In the data rows, the value 128 means zero.
Here are some points:
[113, 148, 181, 190, 171, 131, 93, 67]
[143, 128, 116, 99, 112, 135, 158, 161]
[125, 162, 186, 179, 140, 99, 76, 71]
[142, 119, 104, 92, 114, 141, 160, 179]
[148, 144, 137, 112, 96, 99, 116, 150]
[127, 98, 87, 97, 135, 164, 168, 130]
[148, 156, 136, 113, 99, 116, 147, 161]
[101, 81, 77, 130, 166, 179, 161, 110]
[85, 79, 86, 115, 140, 157, 166, 154]
[148, 132, 105, 101, 106, 129, 155, 170]
[133, 108, 91, 105, 125, 151, 165, 158]
[135, 114, 98, 105, 113, 135, 155, 159]
[142, 168, 172, 155, 126, 92, 74, 84]
[150, 152, 127, 106, 101, 125, 155, 155]
[94, 72, 91, 131, 172, 180, 151, 103]
[148, 142, 112, 102, 98, 108, 131, 156]
12 more points follow, each with its number after it:
[150, 160, 154, 130, 108, 85, 87, 105] 0
[123, 98, 98, 106, 134, 161, 168, 152] 1
[148, 139, 128, 104, 98, 103, 121, 149] 2
[116, 89, 80, 115, 151, 173, 168, 130] 3
[137, 119, 106, 96, 112, 135, 155, 156] 4
[109, 151, 189, 193, 168, 127, 88, 59] 5
[152, 159, 159, 125, 97, 96, 112, 130] 6
[128, 103, 95, 110, 139, 166, 169, 157] 7
[151, 146, 119, 117, 99, 111, 136, 161] 8
[148, 144, 136, 113, 99, 96, 114, 135] 9
[104, 145, 193, 189, 170, 127, 88, 65] 10
[70, 68, 109, 152, 180, 181, 149, 103] 11
Which of these numbered points is nearest to each point below, ignoring the 2 directions in which the first points spread most? Its number follows each.
[119, 160, 188, 165, 124, 89, 80, 117] > 11
[148, 141, 130, 109, 98, 95, 112, 125] > 0
[149, 156, 128, 120, 97, 98, 119, 148] > 8
[130, 108, 99, 97, 123, 148, 163, 151] > 4
[111, 154, 190, 177, 142, 100, 73, 90] > 11
[145, 122, 98, 100, 119, 148, 167, 145] > 3
[114, 86, 92, 121, 164, 180, 157, 107] > 3
[76, 73, 91, 149, 181, 180, 146, 105] > 8
[102, 79, 91, 114, 158, 176, 165, 141] > 1
[135, 166, 181, 169, 123, 89, 76, 88] > 6
[75, 75, 101, 148, 182, 181, 148, 104] > 11
[116, 89, 89, 112, 138, 162, 168, 155] > 1
